In the data rows, the value 128 means zero.
How far apart are the two rows of each pair, measured in a hidden way? 0 means very close, and 40 very far. Two or three weighted sums of its numbers give each row a place; it is the straight-line distance between the places.
[157 198 179 167 161 175 202 181 166 179 201 199 181 185 195 193]
[136 159 173 174 170 172 161 147 165 154 141 131 127 127 125 153] >> 1
[132 130 151 154 158 149 157 164 196 186 156 160 183 144 177 163]
[135 182 202 171 168 173 158 187 162 116 124 116 120 124 142 124] >> 18
[110 106  93  97 104  95  91  96  66  84  83  81  73  66  60  79]
[166 135 161 187 176 208 206 204 170 172 170 212 218 208 230 210] >> 27
[203 197 145 161 132 133 130 124 120 135 137 151 151 150 157 145]
[221 196 158 192 166 140 142 133 111 152 135 113 111 109 100  88] >> 13
[151 131 123 142 153 174 197 152 143 142 134 143 152 149 141 160]
[126 137 145 116 105 108 100 122  98  97 102  94 115 118 118 105] >> 8
[168 125 124 131 131 108  88 101  67  82  69  81 103  82 103  65]
[ 68  70 102  88 114 107 119 141 154 142 115 115 129 121 134 120] >> 11
[174 153 132 125 164 165 178 141 124 146 129 124 121 138 105 113]
[ 82  91 120 110 111 138 122 129 137 141 140 114 119 144 137 142] >> 6
[ 71 136 112 128 144 139 100  94 108 103 112 119 130 141 129 122]
[ 82  85 128 133 125 168 178 148 146 116 112 140 108 120 150 144] >> 27
[ 79  85  86 100 117  75  53  76  99 102 117 134 101  94  80  95]
[162  90 124 101 133 110 107  92 106 111  87  88  82 100 102 104] >> 29
[112 197 223 229 240 208 219 223 210 217 174 166 142 147 151 130]
[105  93 102 126 144 134 129 131 106 107 119  91  95 113 111 114] >> 11
[191 195 173 192 153 138 144 152 146 147 141 148 150 130 141 133]
[110  83  68  99  92 110  89  77  97 100 106  87 103  73  80  76] >> 9
[165 188 207 211 166 150 142 126 138 159 130 130 130  90 101 113]
[ 97 115 109 111 112  71  92  88 121 102  82  68  51  76  54  48] >> 34
[130  71  80 112  99  83  98  81  86  67 105  72  93  91 105 114]
[100 111 119 110  95  86  93  84  67  97 125 108 115 106 126 117] >> 6
[ 96  79  85 122 102 105 114 107 125 131 141 105  65  58  57  54]
[136 119 121 160 169 150 146 134 108 117 103  91  99 111 103  96] >> 11
[101 133 109 112 106 100 110 117 136 144 173 163 156 169 180 184]
[ 80  88 129 146 176 203 188 174 167 145 156 144 126 158 130 123] >> 26
[188 226 216 208 200 217 217 233 229 206 223 235 238 241 221 238]
[109 120 119 121 151 140 105 110 115  73  75  76  79  51  94  86] >> 15
[118  82 116 129 136 100 112  83 108 122 108 120 104  87 101  89]
[ 78  90  97 130 125 120 126 130 137 151 122 134 143 150 136 113] >> 18
[83 42  0  0  0 19 54 51 50 73 65 80 65 79 68 72]
[142 148 146 108 137 157 162 181 180 193 190 154 169 176 158 156] >> 21
[141 175 178 229 243 177 202 210 227 253 217 225 244 250 242 219]
[140 144 135 150 138 147 120 141 130 111 107 102 106  97  95 106] >> 19
[132 179 181 186 192 199 182 191 184 181 182 187 180 174 179 220]
[118 132 106 129 148 156 125 156 152 146 147 147 140 160 169 144] >> 20
[153 105  66  68  76  85  78  79  85 114 108 103  82  94  85  88]
[ 87  47  24  40  53  88  86 106  77 104  86 126 132 130 134 151] >> 5
[117 106 127 124  98 116 112 103 110  94 106 106 111 103  83 100]
[126 108 104 114 139 180 168 195 162 209 182 169 156 167 164 177] >> 18
[ 85 121 177 138 129 134 159 180 209 200 201 208 216 220 216 225]
[164 148 158 129 175 167 155 136 140 132 129 133 164 165 142 141] >> 2
[118 133 112 118 110 123 125 139 131 120 136 125 139 120 142 161]
[ 80 118 109  95 107  95  70  73  85  73  63  76  86  80  73  74] >> 7
[ 76 108 111  98  85  89  97 114 114 129 117 102 127 139 119 134]
[122 166 175 163 132 141 141 188 150 170 174 170 168 180 157 162] >> 10
[ 94  92  55 105 132 117  67  58  87  87  72  74  78  84  73  84]
[146 134 120  96 108 101  47  69  36  69  78  76  77  93  94  63] >> 19
[114 132  95 129 132 161 177 193 179 223 208 191 203 180 191 190]
[106  69 114 106 102 141 131 128 107 107 117 129 106 101 100 119] >> 28
[181 162 183 146 157 171 154 163 148 168 173 181 182 191 193 189]
[161 179 169 167 182 165 145 143 126 141 135 158 166 152 130 134] >> 21
[ 81 131 112 116  81  70  80  75 100  92 110  77  61  74  58  75]
[160 127 138 132 145 146 141 170 179 153 166 142 131 150 157 147] >> 37
[111  93 122 146 165 173 153 123 134 144 174 177 147 142 147 176]
[121 125 129 137 156 174 190 144 143 195 177 147 133 156 146 141] >> 27
[ 97  84  96  83  95 144 131 123 113  97  92 126 125 120 131 150]
[196 191 167 172 151 146 131 141 134 141 147 125 111 119 121 107] >> 11
[139 124 126 133 116 121 124 148 140 120 140 136 117 142 128 123]
[148 173 168 169 166 157 144 148 140 136 151 166 166 155 146 144] >> 19
[119 155 135 120 114 125 133 120 146  92  96 113 115 114 122 114]
[ 31  53  49  75  83  77  82  97 107 113  74  58  71  50  43  56] >> 32
[157 151 172 194 192 224 189 181 179 178 167 157 167 149 167 175]
[151 161 223 185 227 228 209 194 196 207 175 182 196 177 169 183] >> 13
[126  99 105  92 101 113 130 157 129 122 134 154 166 157 162 145]
[ 44 116 104 106 112 110 155 136 157 146 140 136 145 159 161 156] >> 15
[193 201 210 186 154 151 152 124 121 153 161 161 150 172 168 120]
[109 161 147 142 125 105 104 109  92 118 108 116 130 122 157 141] >> 21
[123 139 131 125 135 120 138 118 121 122 133 144 137 125 158 147]
[ 41  35  62  66  75  60  62  60  50  67 100 102  86  86  76  89] >> 16
[177 113 103  87 114 137 134 134 144 124 112 133 124 132 123 140]
[162 124 128 106  90  71  64  79  63  69  48  52  63  89  60  69] >> 16
[110  90 111 131 114 108 112  70  85  77  91  79  51  76  73  77]
[118 113 118 149 152 143 147 138 137 140 165 156 163 132 136 135] >> 14
[ 87  95 126 130 113 120 119 122 133 138 134 108 120 107 118 106]
[ 71  69  80  98  95 113  83 107 128 152 162 143 150 148 156 163] >> 4
[159 143 157 176 176 170 169 176 174 155 182 177 184 184 206 207]
[214 204 195 208 174 158 152 144 138 143 158 141 120 110  98 105] >> 12
[195 210 179 151 149 135 116 125 123 106 112 109 133 116 113 118]
[109 111  75  95 110 156 142 109 129 142 124 135 120 136 137 132] >> 9
[148 190 158 158 159 178 166 194 180 185 211 196 222 194 202 199]
[ 89 100 113  91 100 113 136 121 140 141 133 152 128 139 136 124] >> 18
[157 134 158 136 119 144 141 161 139 152 170 183 157 168 143 140]
[106  96  96 114  89 105 151 123 143 150 126 152 146 156 135 138] >> 20
[ 58  78 108  81 105 123 114  92  76  62  73  74  90  79  96 106]
[ 40  89  70  78  97 101 113 128 130 136 102 119 131 121 129 111] >> 22
[ 84 105  86 113  90  93  96  89 123 138 186 133 128 124 134 123]
[ 94  96 129  96  66  93  85 114  95  82  92 116  99 104 132 116] >> 35
[186 178 118 160 126 131 103 120 113 116 122 122 140 153 153 143]
[101 105 119 137 131 165 152 132 114 102 103 138 141 156 140 158] >> 13
[103  99 116 127  90  92  82  88 100 129  83  94 102  71  82  81]
[161 171 179 191 201 176 200 199 179 156 162 169 151 147 168 176] >> 23
[ 78 118 104  77  74  95  77  82  71  70  68  77  71 104  79  89]
[166 172 152 140 149 127 114 125 121 123 136 120 110  99 110 139] >> 17
[153 138 136 135 133 118 116 111 111  98 111 117 114 111 123 125]
[154 152 158 110 123 179 193 185 185 212 194 196 187 192 190 187] >> 17
[129 131 116 103 101 131 134 146 135 149 153 165 182 164 146 162]
[142 141 146 161 164 181 136 140 135 133 119 112 115 114 126 131] >> 17
[201 221 199 174 177 185 199 168 168 165 181 182 188 181 182 191]
[ 67 108  96 125 129 116 116 134 138 111 143 145 106 133 131 111] >> 13
[155 124 112 124 129 146 151 163 155 154 176 179 144 154 133 111]
[ 87  96 114 140 130 115 147 144 158 143 154 163 155 164 149 134] >> 10
[157 145 181 156 159 150 151 187 166 170 188 183 187 174 206 208]
[113  81  90 105 101 122  93 102 119 136 147 163 162 149 159 146] >> 14
[130 111 100  68 115 135 138 139 135 134 113 148 141 161 168 137]
[110 132 161 160 134 161 159 197 191 207 220 194 206 227 196 205] >> 20
[179 176 204 224 195 164 139 139 130 151 140 130 123 120 113 137]
[ 84 121 111  92  79  68  86 100 135 127 112 102  99  90  92  72] >> 13
[181  92  52  65 101  97 112 107 105  90  58  81  87 106  78  98]
[141 126 101  78  54  85 102  84  66 102 112 136 131 116 137  99] >> 26
[204 190 151 141 144 137 133 132 132 142 146 139 131 145 115 149]
[105  97  93  77  71 106  95 108 114 124 122 102 112 108 101 133] >> 5
[151 117  97 100 129  90  67  79  56  85  90  98  89 105 101  83]
[116 116  66 106 105  77  77 104 121 149 140 117 125 111 122 126] >> 24
[157 159 171 164 159 148 152 120 119 124 104 105 119 117 115 133]
[147 187 151 152 161 122 123 138 132 115  91  71  74  84 112  93] >> 7
[ 27  28  48  73  63  55  65  64  69  59  66  70  68  52  64 108]
[181 160 186 192 202 194 183 205 201 187 199 178 219 193 219 221] >> 28
[206 199 219 161 164 155 148 179 155 146 165 162 168 170 172 167]
[ 93 108  97  70  83  85 123 119 115 122 112 111  87  95  90 105] >> 26
[105 138 117  87  79  74  40  50  49  80  79  61  88  80  82  86]
[131 102 114 111  94 102  91  91  97  94  99 123 144 162 148 141] >> 20
[177 140 145 143 164 161 165 185 181 191 190 187 198 220 204 203]
[ 97 100  77  60  72  82  83  67  89  87 101 101  87  99 124 100] >> 20
[161 156 142 152 152 154 150 139 154 154 147 144 143 132 149 154]
[121  78 126  63 105 131 118 142 137 144 148 153 138 132 152 141] >> 26
[109 143 119 121 139 165 154 143 130 124 139 107 131 153 123 117]
[171  98  51  57  77  99 123 108  94  93  80  73  88 104  94 110] >> 5
[175 148 178 177 173 199 191 216 192 199 201 192 221 221 215 219]
[200 228 246 250 222 219 240 213 196 209 223 222 161 176 183 172] >> 16
[161 119  96  99 103 121 119 123 107 111 100 122 124 149 145 178]
[156 175 169 151 168 164 160 174 178 191 175 172 200 178 170 170] >> 7
[215 191 153 146 149 166 132 152 143 161 153 145 145 150 142 159]
[84 82 80 81 72 31 55 59 70 65 40 53 30 89 98 93] >> 15
[158 156 148 154 144 105 117 123 150 161 172 173 160 169 174 174]
[141  99  71  88 107 133 160 147 118 115  98 145 133 159 159 176] >> 11
[168 178 118  98 104  97 106 125 119 101  92  71  60  79  76  91]
[ 88  85  92 126 109 127 175 167 161 135 143 126 111 134 113  98] >> 9
[139 117 145 124 108 142 169 146 189 168 160 154 147 164 160 160]
[ 54  77 104 118 141 111 103 119 157 147 148 106  95 103  76 102] >> 22
[122 129 119  82  51  73  72  92  92  72 101 117  70  72  91  82]
[137  67  34  75  88  79  81  73  90 107  72  98 107 108 105  97] >> 29
[110  85 113 109 145 166 141 145 127 122 163 159 158 152 147 134]
[168 182 157 162 172 179 181 170 159 171 181 166 215 188 192 195] >> 20
[154 127 160 133 118 119 129  98  68  81  86  98  73 121 110  89]
[172 180 169 175 205 157 177 196 186 208 194 204 198 221 197 184] >> 16
[ 89  80  46  69  62  75  95 116 125 107  95  93  60  92  66  64]
[ 89  76 109 102 155 171 126 123 108 134 142 156 141 122 149 131] >> 37
[ 60 122  43 102  92  82  63  50  72  43  40  55  38  48  77  55]
[143 187 128 138 122 105 124 127 127 133 111 135 127 135 124 104] >> 18
[156 131 160 159 157 139 146 138 140 155 134 144 138 138 164 133]
[171 154 140 163 166 163 145 144 147 155 181 167 169 164 195 154] >> 9
[ 54 108  72  63  52  83  82  98 115 115 134 135 117 109 134 133]
[184 149 169 175 160 115 140 154 136 126 151 188 165 171 177 159] >> 23
[159 186 159 161 175 175 197 185 175 149 132 125 132 121 113 144]
[126 145 105  97  84  90  83 103  83  90  85  93 103  90  82  75] >> 9
[159 109  96 120 131 126 104 110  95  90  96  94  80  94  86  70]
[113  87 149 158 171 148 146 164 158 134 139 133 125 120 137 136] >> 13
[108 142 136 119 153 147 144 159 173 176 157 163 133 141 117 118]
[121 112  97  83 126 135 128 146 121 117 102 157 158 137 167 136] >> 15
[119 122  95 112 113  91  67  67  48  42  76  97  65  76  78  92]
[158 181 173 160 115 116 109 110 109 108 131 120 113 115 131 133] >> 4
[ 95 130  80 102 117 141 138 113 104 112  80 100  74 106  77  80]
[ 99  89  54  88 109  97  82 104 103  79 105 104 105 128 142 148] >> 9
[105 109  79 103  77  99  87 102 101  80  87  89 105  81  69  84]
[193 134 125 114 107 137 140 147 139 140 128 131 140 136 119 141] >> 23
[129 114 153 125 113  96  97  69  64  79  78  69  85  91  92 107]
[150 115 130 124 111 102 104 120 118 115 123 124  96 107 111 106] >> 10
[209 208 172 194 163 165 171 161 188 208 180 186 167 172 168 164]
[107  97  84  89  78  59  52  69  69 124 115 118  89  84 104 105] >> 11
[170 176 135 182 166 162 165 175 188 184 165 180 200 186 190 177]
[ 39  65  55  95 103 113 102 118 116 131 101  86  70  48  39  61] >> 13
[131 162 200 209 195 187 180 187 175 187 172 157 148 122 130 149]
[144 140 148 154 145 153 114 105 125 100  89 111 106  90 116 108] >> 13
[159 153 128 104 109  77 116 112 113 122 108 117 101 100 106  69]
[145 140 141 158 175 150 171 122 138 115  86  99  93 109 117 109] >> 11
[162 137 117 124 138 132 131 135 171 156 181 158 145 194 180 170]
[170 123 135 116 113 131 138 136 134 137 149 134 149 171 143 147] >> 4
[129 164 139 128 122 132 140 139 155 149 164 162 158 163 141 148]
[189 148 134 199 196 201 186 176 200 208 226 217 220 204 174 176] >> 4
[101 148 154 138 114 114 133 156 147 144 177 186 192 191 189 216]
[124 118 111 108 114 117 104 108 101 106 131 119 117 135 159 135] >> 14
[ 65 113  63  64  54  47  54  70  66  68  70  75  54  60  75  94]
[131 178 188 148 148 165 154 137 161 133 140 108 120 104 132 111] >> 29
[195 216 208 200 178 190 187 168 161 170 160 173 153 137 134 139]
[ 48  90  95 105 112 137 142 133 170 155 129 137 121 105  79  79] >> 18
[136 115 121 112 138 147 148 142 159 174 203 216 200 204 195 195]
[116 102 126 131 143 158 152 150 148 154 153 126 130 140 125 104] >> 12
[130  98 107 100 116 146 110 101 109 121 136 147 162 140 139 126]
[161 175 155 132 125 128 147 146 141 132 144 162 166 142 152 160] >> 5
[162 119 126  82  90  86  78 111 122 112 115 117 123 114 109 120]
[114 162 150 143 142 116 151 172 178 143 149 157 145 147 160 134] >> 4
[150 113 121 101 132 113  79  77  56  73  77  58  68  90  78  87]
[154 156 153 102 106  93 111  96  97  86  98  65  68  65  87  90] >> 12
[166  78 130 119 110  88  80  69  86  75  84  82  84  73  67  73]
[112 131 120 115 121 147 138 136 155 157 126 138 140 109 103  95] >> 11
[137 132 149 163 162 144 161 150 137 117 138 144 153 121 146 137]
[157 153 129 129 149 148 153 129 149 152 117 138 166 138 126 137] >> 14
[109 107 145 112 108 131 150 140 150 156 165 164 168 166 164 161]
[143 159 156 166 207 173 173 191 184 169 166 146 128 140 155 153] >> 6
[137 118 139 153 169 174 195 171 164 133 127 141 114 132 123 139]
[122 149 120  93 133  99 110 119 130 127 145 124 141 151 181 156] >> 10
[113 136 108  95  80  68  65  85  51  64  69  56  66  73  76  89]
[ 76  44  38  16  80  85  96  99 118 124 124 129 112 129 127 138] >> 20
[110 161 183 166 172 206 167 187 159 139 160 117 125 136 136 108]
[187 183 158 181 167 163 171 150 158 157 157 167 163 154 156 116] >> 15
[144 136 124 117 162 151 155 155 154 148 123 143 162 143 154 150]
[124 117  51  16  16  24  46  42  35  49  41  12  34  37  26  43] >> 28
[139 130 127 136  96 100 119 127 104 107 114 127 121  95  95 128]
[154 127 122 121 149 125 131 150 150 126 135 135 148 151 137 132] >> 28
[154 196 157 166 144 135 161 142 131 126 131 142 126 122 144 164]
[141 153 150 162 173 182 173 129 149 138 119 136 148 113 112 109] >> 5
[154 167 166 151 157 172 181 169 136 137 111 122 122 108 114 116]
[143  95  55  56 101 112 114 107 123 122 103 102 132 126  99 106] >> 23
[ 81  83 142 101 103 106  96  75  88 109 129 145 118  77 104  95]
[ 76  64  87  76  51  51  60  51  72  67 112 101  95 108 110 121] >> 22
[125  91  90  97 120 128 113 124 102  97 124 117 100 114 101 110]
[ 93  65 130 134 127 138 136 153 159 161 167 163 139 144 122 109] >> 7
[174 161 196 230 186 180 220 205 221 172 195 186 188 191 209 190]
[ 85 131 141 130 112 100 135 143 154 136 141 130 136 100 125 140] >> 24
[146 177 191 190 208 217 202 204 197 191 205 212 228 225 221 193]
[130  75 104  93 118 124 128 104  98  98 104 119 112  92 115 128] >> 10
[169 194 168 143 131 130 111 111 134 148 168 150 148 141 125 148]
[ 94 101 121  82  85  71  67  88  61  83  59  44  68  42  54  35] >> 11
